Look-ups in named tables: a row name and a column name give one cell, copied from the table.

renu
columns: supod, piz, dunogon, riv, roruto, zaganan, lebaz, sisi, pufeg
kupa: [-37528, -26726, -21865, -18166, -30400, -45843, -49340, -45405, -54599]
ket: [-58045, -50498, -15051, -20835, -40092, -11009, -62200, -49426, -47310]
pubos: [39740, 14744, -57103, -56865, 13695, -37161, 61625, 41254, 37325]
pedim: [-69898, -57537, -10403, -19576, -53445, -12619, -93617, -78545, -82495]
zasepof: [-21471, -24159, -28906, -32573, -28455, -25518, -31179, -33456, -37632]
guf: [96085, 60181, -63414, -51914, 10105, -53412, 93422, 42141, 39473]
nok: [-40563, -36226, -20650, -22775, -36125, -18031, -47901, -45647, -44094]
vit: [16821, 1499, -36988, -23099, 18056, -28515, 81976, 78088, 97150]

zaganan of kupa = -45843
roruto of pubos = 13695
piz of guf = 60181
zaganan of nok = -18031
pufeg of pubos = 37325
sisi of zasepof = -33456
supod of pedim = -69898
sisi of kupa = -45405
supod of ket = -58045
lebaz of vit = 81976
dunogon of pedim = -10403
zaganan of vit = -28515
roruto of guf = 10105
lebaz of nok = -47901
sisi of ket = -49426
Which row has the largest lebaz? guf

vup =
columns: fubazit, tibom, zim, kidul
lezi: [106, 158, 110, 137]
dumubep: [123, 164, 95, 190]
bopapi: [168, 177, 188, 213]
tuk: [72, 174, 74, 148]
gulizef: [203, 154, 223, 161]
mus: [84, 198, 84, 168]
nazunag: [88, 192, 63, 144]
vitutam: [100, 177, 66, 160]
talu: [121, 172, 120, 203]
guneze: [76, 210, 55, 125]
daniv: [111, 156, 85, 136]
nulafed: [78, 186, 80, 166]

tibom of vitutam: 177
tibom of tuk: 174
fubazit of lezi: 106
fubazit of mus: 84
zim of daniv: 85
kidul of nazunag: 144
fubazit of dumubep: 123
zim of guneze: 55
tibom of dumubep: 164
zim of bopapi: 188

Table fuz
|  | zuv | mitir | las | takorun | suv | vipu |
|---|---|---|---|---|---|---|
| gedezu | 5965 | 5226 | 3318 | 3230 | 5738 | 4087 |
| kod | 6453 | 6444 | 2907 | 6042 | 5738 | 5362 |
| gugu | 5597 | 6444 | 3377 | 3230 | 5738 | 4087 |
| bon | 6249 | 6444 | 3318 | 3230 | 5738 | 4087 |
| zek | 6889 | 9923 | 2961 | 3230 | 5738 | 4087 |
| duki | 6249 | 6444 | 3318 | 3230 | 5738 | 4087 |
| nekerog | 6249 | 6444 | 3318 | 1268 | 5738 | 3463 |
| tebuso | 4247 | 5470 | 4642 | 1795 | 5738 | 4026 |
| nif | 6249 | 6622 | 3318 | 3022 | 5738 | 4087 |
| kovite | 6369 | 7029 | 3248 | 4172 | 5738 | 4087 |

duki, takorun -> 3230
nif, las -> 3318
kod, suv -> 5738
gugu, suv -> 5738
kovite, las -> 3248
kovite, suv -> 5738
gedezu, suv -> 5738
bon, las -> 3318
nekerog, mitir -> 6444
nekerog, takorun -> 1268
nif, takorun -> 3022
kovite, mitir -> 7029
bon, vipu -> 4087

nolo.csv
,dat,sigon,pite,sonepi,lotud,sivelo,gif
surovi,148,125,149,106,51,138,162
nofan,184,147,138,220,113,187,138
kisos,215,112,146,120,165,101,159
kaberez,96,129,196,164,70,155,157
kupa,32,161,159,165,197,146,37

sivelo of nofan: 187
lotud of kaberez: 70
dat of kupa: 32
pite of kupa: 159
dat of surovi: 148
sivelo of kupa: 146
gif of kupa: 37
pite of kisos: 146
lotud of kupa: 197
pite of nofan: 138
sonepi of surovi: 106
lotud of nofan: 113
sivelo of surovi: 138

Table niz
fields: pufer, guza, laki, ragi, met, lasov, kig, mirok, rus
nesik: [81080, 99797, 9263, 46394, 58329, 68058, 29489, 39951, 35828]
mev: [74279, 40146, 20328, 73606, 31926, 63832, 33190, 88030, 87756]
dumeder: [91282, 82754, 5575, 56289, 35226, 63832, 33190, 60855, 53138]

mev, kig => 33190
nesik, rus => 35828
nesik, mirok => 39951
dumeder, rus => 53138
mev, guza => 40146
mev, laki => 20328
dumeder, laki => 5575

kab:
         nonefat  nemuba   fom
rotiv       1820    3018  3327
lapa        2897    5554  6080
lis         8888    4823   347
gur         3812    5324  9129
rur         4898    3888  4793
gagad       3861    6585  6000
tez         2418    8266  9497
fogivit     3241    6787  4853
fef         3688    4933  3859

tez, fom -> 9497
gur, nonefat -> 3812
fogivit, fom -> 4853
tez, nemuba -> 8266
lis, fom -> 347
lapa, fom -> 6080
lis, nemuba -> 4823
lis, nonefat -> 8888
gur, fom -> 9129
gagad, nonefat -> 3861
fef, nonefat -> 3688
gur, nemuba -> 5324
tez, nonefat -> 2418
fogivit, nemuba -> 6787
rur, fom -> 4793
rotiv, nemuba -> 3018
fef, nemuba -> 4933

vegev:
,nibebal,gunoka,tuvobo,mor,tebu,luse,kimalev,kevolen,bifisu
pilezaf,-1.9,23.1,4.5,33.8,-7.0,10.7,21.3,17.1,15.2
deber,-41.5,29.8,-55.8,11.0,-98.5,44.2,-16.1,45.7,40.8
tuvep,14.5,20.3,21.6,22.1,13.1,13.2,20.4,19.2,14.9
gazol,18.3,21.9,23.6,16.9,13.3,15.4,18.6,23.6,17.4
tas,14.7,24.1,18.6,1.5,-5.0,25.8,7.5,38.7,26.0
lema,-9.9,28.9,7.6,49.0,-16.1,-0.1,29.4,18.1,10.4
lidobo,-24.7,57.0,58.1,86.4,-37.6,-42.5,64.8,44.3,-6.8
gib,18.2,26.4,34.9,4.8,2.4,16.1,16.1,39.8,20.8
ton,14.9,57.4,94.3,12.0,-23.1,-11.1,38.2,85.4,15.5
kogo,-10.3,26.2,-16.2,-0.9,-50.0,38.5,-6.9,44.2,35.1
tuf,9.4,20.1,7.9,10.7,-1.8,24.0,9.8,26.0,23.9

bifisu of kogo = 35.1
tebu of kogo = -50.0
kimalev of kogo = -6.9
bifisu of gazol = 17.4
kimalev of gazol = 18.6
bifisu of gib = 20.8
kevolen of gib = 39.8
tuvobo of pilezaf = 4.5
tebu of gazol = 13.3
nibebal of kogo = -10.3
luse of kogo = 38.5
gunoka of gazol = 21.9
tuvobo of gazol = 23.6
luse of tuf = 24.0
nibebal of gazol = 18.3
tuvobo of deber = -55.8

ganegi =
,pofef,sidumi,nufo,kep,desob,fif
gobu,-57,-60,21,44,54,-31
gipi,60,18,-57,44,-35,-59
miteke,-20,-25,59,4,54,-65

pofef of gipi = 60
pofef of gobu = -57
nufo of gipi = -57
sidumi of miteke = -25
desob of gipi = -35
kep of miteke = 4
pofef of miteke = -20
sidumi of gipi = 18

mema:
columns: mim, rakevil, mikevom, nis, motat, tegir, sotupob, lum, fere, vali
zopu: [137, 226, 142, 133, 17, 12, 205, 4, 141, 194]
zagitop: [79, 164, 112, 97, 42, 92, 111, 30, 150, 133]
dilisuz: [1, 159, 38, 18, 156, 172, 111, 170, 141, 162]
didadu: [155, 235, 250, 197, 40, 43, 213, 54, 251, 248]

What is the vali of zagitop in mema?
133
What is the mim of didadu in mema?
155
What is the sotupob of dilisuz in mema?
111
What is the mim of zopu in mema?
137
What is the tegir of dilisuz in mema?
172
What is the vali of zopu in mema?
194

zodofit
         tizunod  diteken  nakere   dopi    zes  kosego
baze       38955    43979   38552  43133  81334   43841
gazi       50686    62556   40524  44196  41034   45463
sino       54259     4044   62459  39036  17717   57765
ronitu     28292    48273   35238  46172  69310   38816
tinuba     43913    60780   39094  40598  31369   48167
kupufi     25991    65792   18308  36219  84214   38843
rafotin    30216    29405   19138  28464  37362   32060

nakere of baze is 38552
nakere of kupufi is 18308
nakere of ronitu is 35238
zes of kupufi is 84214
zes of sino is 17717
kosego of rafotin is 32060
diteken of sino is 4044
dopi of kupufi is 36219
nakere of sino is 62459

